(in the rows, 128 means zero)
Rotation paths and how fast each direction turns (deg/step):
Each turn is a multiple of 5 degrees from 10 to 175, or 0.
Each row of a path follows its step; steps can be skipped.
path 1
step 0: [136 142 137 121 129 137 130 109 126 130 136 130 121 132 136 128 124 125
 124 136 123 131 123 125 126 122 125 136 128 128 137 113 138 123 120 129
 128 124]
step 1: [118 137 136 132 129 136 136 137 135 137 144 117 138 128 124 133 133 121
 129 118 121 122 130 130 132 118 122 136 136 127 125 122 128 122 122 122
 135 125]
step 2: [128 134 128 127 123 131 127 126 139 122 139 125 132 131 132 123 137 132
 119 121 126 141 119 122 123 122 127 137 119 132 117 128 133 125 119 142
 112 127]
step 3: [121 134 131 119 135 132 139 115 138 132 132 121 123 132 134 135 137 128
 132 134 130 135 129 121 133 124 125 124 141 131 137 128 122 121 116 138
 133 118]
step 5: [123 130 128 133 109 131 130 129 138 130 135 126 131 122 125 135 131 120
 123 126 131 139 134 127 132 127 118 133 134 144 126 138 126 122 122 144
 124 135]
step 6: [119 134 130 122 139 141 135 115 120 116 137 122 119 129 122 130 121 138
 127 125 130 135 129 121 125 135 129 125 127 132 131 137 123 115 126 137
 122 122]
step 7: [129 121 133 139 133 127 127 118 137 132 133 103 125 118 126 127 122 124
 137 130 141 128 135 126 125 118 125 128 131 136 128 132 128 120 125 125
 133 133]
step 8: [113 131 133 117 115 134 124 130 133 131 128 124 133 127 117 125 125 132
 130 124 138 142 131 136 113 135 125 132 119 138 129 139 133 125 131 130
 130 133]
step 9: [130 136 122 129 136 125 129 124 120 124 125 130 123 118 125 125 121 138
 134 125 136 138 127 119 139 123 121 137 130 144 140 139 128 116 127 133
 134 131]
step 10: [124 118 140 126 125 136 131 114 122 138 133 125 127 118 117 119 115 134
 135 121 134 119 130 130 118 116 130 128 132 130 134 128 136 124 133 129
 127 121]
[126 128 128 129 130 126 132 128 128 127 130 129 127 124 127 126 128 123
 131 125 131 126 127 131 126 126 130 129 130 129 123 126 128 130 129 125
 127 127]  120
path 2
step 1: [136 130 133 125 135 130 129 128 122 116 128 136 127 129 125 125 130 132
 133 128 129 137 124 142 134 134 123 124 140 116 128 119 127 122 119 121
 126 120]
step 2: [127 124 128 135 126 118 128 130 127 128 121 122 123 145 126 134 132 116
 128 129 136 130 132 131 131 122 138 131 120 117 133 131 124 129 137 137
 124 124]
step 3: [128 135 131 137 135 136 128 127 131 128 129 128 126 117 129 139 132 122
 114 134 122 133 128 138 130 133 120 131 114 128 124 131 134 130 127 118
 130 131]
step 4: [133 124 130 118 127 125 138 129 140 126 127 138 129 131 132 132 114 124
 125 121 125 129 129 137 126 126 140 120 140 126 135 129 132 130 135 124
 134 131]
step 5: [138 138 134 121 131 134 125 128 121 138 136 124 116 143 126 131 137 125
 133 124 127 135 124 124 127 120 131 133 129 123 121 129 130 125 119 122
 129 129]
step 6: [129 133 122 137 119 128 131 113 139 116 117 136 120 133 125 124 133 125
 130 132 125 127 138 130 127 135 126 123 122 118 125 127 128 130 131 129
 128 130]
step 7: [121 118 123 123 128 133 130 128 124 134 133 126 128 122 121 134 124 129
 128 130 134 132 119 145 129 120 127 129 125 115 125 138 132 127 133 129
 132 141]
step 8: [127 134 127 137 128 129 128 141 133 127 121 129 126 126 141 129 127 121
 135 130 118 139 131 119 127 118 135 127 133 126 130 130 129 138 125 118
 137 133]
step 9: [129 136 132 121 131 128 123 125 131 135 127 140 121 135 121 124 120 133
 123 134 120 121 119 133 131 123 130 115 124 123 119 119 124 130 122 129
 121 127]
step 10: [124 130 122 127 134 137 139 130 129 128 124 132 138 138 133 127 143 132
 135 125 132 127 138 130 138 128 129 129 130 115 125 137 133 124 130 132
 129 123]
[128 127 126 124 125 128 133 130 131 129 130 129 132 126 129 126 130 126
 128 128 128 127 126 133 130 132 125 127 131 127 126 129 125 126 127 129
 129 129]  120
path 3
step 0: [127 119 125 128 131 128 124 139 121 134 127 126 129 130 122 130 124 128
 120 123 113 102 123 124 123 122 124 125 131 131 121 119 134 119 130 125
 123 128]
step 2: [117 141 124 120 135 131 136 125 115 124 115 115 133 131 128 126 122 143
 136 124 123 132 126 137 123 126 127 122 136 136 124 128 132 129 130 128
 116 126]
step 3: [137 134 120 132 126 120 128 122 126 118 126 128 129 129 136 131 128 133
 118 123 128 123 145 114 121 136 123 127 142 140 127 122 129 131 119 126
 118 124]
step 4: [134 142 130 134 120 129 126 122 120 137 115 127 129 124 134 120 123 117
 130 130 138 124 125 121 132 120 137 127 137 132 141 124 116 135 129 127
 119 131]
step 5: [118 132 134 132 130 122 116 124 117 133 133 123 126 131 118 134 133 135
 124 117 130 109 128 122 135 123 126 128 126 132 127 129 121 137 139 136
 122 118]
step 6: [139 120 131 128 122 129 126 131 140 132 126 128 131 117 118 134 126 133
 138 126 121 114 121 114 116 122 132 123 136 139 124 121 123 132 131 135
 132 128]
step 7: [123 123 129 120 139 129 137 125 120 127 124 120 137 123 127 133 125 128
 126 127 126 124 116 131 118 128 133 116 132 113 129 112 122 133 138 131
 118 135]
step 8: [121 138 124 128 130 126 135 135 121 125 129 122 138 125 137 132 141 138
 136 115 127 131 129 119 116 131 125 126 126 138 127 114 141 132 130 123
 128 120]
step 9: [127 133 125 132 123 141 132 116 126 120 127 119 130 117 135 121 121 132
 128 130 131 123 132 115 118 128 126 128 129 138 133 127 124 117 124 120
 111 138]
step 10: [126 133 125 139 123 129 129 134 113 129 126 126 130 140 131 113 126 121
 119 131 128 116 128 118 136 132 129 124 134 128 121 118 121 133 135 119
 119 119]
[130 130 128 125 129 129 133 127 128 126 128 131 131 128 133 128 128 134
 128 131 130 127 130 128 126 126 128 127 127 125 130 128 131 130 125 129
 127 126]  65
[126 131 124 128 128 129 131 128 126 126 129 127 126 131 129 130 129 128
 129 132 131 127 126 128 129 132 128 131 129 132 126 126 128 129 125 128
 128 133]  55
[130 129 131 128 125 128 130 130 124 128 130 128 125 125 127 123 126 128
 126 126 132 126 129 126 133 132 128 128 129 129 131 132 128 130 127 128
 129 128]  60
[131 126 127 130 129 124 128 131 129 127 126 128 132 128 129 126 129 126
 128 130 128 126 130 127 132 128 127 124 130 125 127 125 126 126 127 129
 127 134]  115
path 4
step 0: [127 124 141 119 121 137 122 131 138 130 134 130 118 136 129 139 128 114
 126 134 130 117 121 120 129 124 135 129 128 124 135 127 125 123 137 124
 120 132]
step 2: [130 124 129 115 127 130 122 119 129 134 137 127 130 136 119 131 135 123
 125 134 128 116 122 135 139 129 124 121 132 122 142 132 131 118 133 126
 126 116]
step 3: [134 118 133 114 135 123 129 122 139 130 134 126 128 133 125 136 120 111
 131 130 128 123 131 119 130 135 127 118 124 123 135 127 127 117 131 121
 127 122]
step 4: [127 117 133 120 135 126 134 119 130 139 125 122 136 138 123 128 122 126
 136 119 123 119 128 122 131 128 117 125 135 127 138 131 124 115 141 126
 127 131]
step 5: [129 124 130 117 134 135 137 113 132 134 131 127 131 133 126 131 137 120
 129 120 127 113 133 130 136 128 132 128 135 122 138 123 129 126 134 115
 129 137]
step 6: [129 130 140 127 132 133 142 124 136 127 135 137 131 141 122 139 128 117
 135 122 124 122 128 125 125 131 124 123 130 125 129 125 117 125 133 113
 122 129]
step 7: [123 127 131 128 135 134 139 121 130 139 130 133 134 144 120 132 135 123
 135 126 119 120 119 118 128 118 121 123 135 128 134 127 133 127 122 128
 121 129]
step 8: [123 124 129 128 131 123 133 118 132 125 127 131 139 135 119 133 137 119
 126 123 121 117 127 133 129 117 132 115 126 118 134 126 133 126 117 116
 126 123]
step 9: [129 122 140 134 134 126 134 136 129 130 130 133 138 134 122 131 129 120
 133 128 120 124 122 122 130 122 130 119 123 125 129 132 138 111 131 110
 123 126]
step 10: [122 118 135 127 131 127 133 130 127 134 124 125 134 136 122 130 124 121
 126 124 117 117 126 119 131 114 144 120 133 134 133 129 135 121 129 127
 123 139]
[131 128 129 130 129 128 127 129 128 130 124 134 125 129 125 127 126 126
 129 127 127 130 130 127 126 128 126 125 127 128 129 127 129 127 130 134
 127 131]  120
[130 125 131 128 129 124 133 128 125 129 128 125 127 123 127 127 124 129
 127 128 129 128 129 130 128 128 130 130 126 128 132 128 128 125 128 128
 129 132]  60
[128 131 126 127 128 132 129 126 126 127 126 126 126 127 123 128 128 128
 129 125 127 127 124 129 132 126 132 128 131 131 131 129 130 128 128 131
 132 126]  130
path 5
step 0: [130 123 134 125 128 140 122 133 125 122 134 113 124 133 122 122 129 128
 122 133 139 119 132 124 134 130 129 122 127 114 125 132 121 130 137 118
 130 135]
step 1: [124 132 119 120 120 131 113 136 122 126 129 125 130 127 127 131 137 133
 122 134 128 117 118 133 129 126 128 129 116 112 131 124 124 123 130 116
 128 125]
step 2: [119 129 121 124 125 143 113 134 126 135 133 123 122 129 131 123 128 134
 121 127 131 119 131 132 135 136 117 129 132 131 124 121 122 122 129 120
 119 121]
step 4: [123 131 118 128 132 140 129 133 119 122 125 107 121 136 135 128 128 127
 123 125 132 124 123 130 129 137 136 133 124 131 125 136 122 131 127 120
 134 121]
step 5: [123 125 121 122 125 132 118 135 124 129 135 126 131 130 141 135 128 130
 129 127 121 122 129 128 125 127 135 142 112 136 127 129 126 127 126 125
 134 110]
step 6: [128 126 132 135 129 134 126 130 125 130 132 126 127 135 143 121 127 133
 123 127 138 132 133 132 131 133 117 139 123 140 127 131 125 135 115 127
 126 114]
step 7: [138 125 123 121 127 129 134 122 125 127 132 121 137 138 142 127 128 121
 121 130 134 136 135 138 121 125 126 129 119 133 136 138 126 132 133 132
 130 116]
step 8: [124 128 134 129 132 137 133 130 125 131 132 120 120 137 132 128 137 125
 123 139 136 131 127 116 124 125 127 126 113 135 130 139 124 133 131 138
 137 121]
step 9: [129 129 138 120 122 129 122 131 125 130 138 134 137 126 129 125 132 127
 127 130 133 128 136 123 131 121 118 139 109 124 132 140 129 131 131 131
 138 124]
step 10: [129 136 134 127 122 130 125 126 122 135 134 131 125 131 125 117 137 123
 119 135 138 135 122 133 131 132 106 125 122 127 136 132 130 128 124 133
 127 120]
[124 131 127 130 126 126 126 131 129 129 127 128 128 129 128 133 131 131
 129 126 126 126 127 125 129 124 126 133 125 129 128 129 128 128 130 127
 128 130]  95
[126 125 128 127 129 131 126 129 130 131 131 130 126 128 127 130 128 127
 129 131 125 127 130 124 126 128 130 125 128 133 127 125 128 126 130 131
 127 125]  120
[125 125 127 129 126 130 132 128 127 129 128 130 127 128 127 128 129 129
 125 129 128 128 130 133 126 128 127 132 128 125 126 126 131 130 129 131
 122 127]  85
[129 129 130 128 128 124 131 129 130 128 130 128 130 128 127 130 129 135
 125 132 131 129 132 128 126 126 127 124 128 127 126 131 127 126 128 129
 130 126]  35
[132 128 130 129 133 127 128 125 130 125 131 127 128 130 132 129 128 127
 127 129 127 129 128 124 126 126 127 131 125 127 128 126 126 132 128 130
 124 128]  35
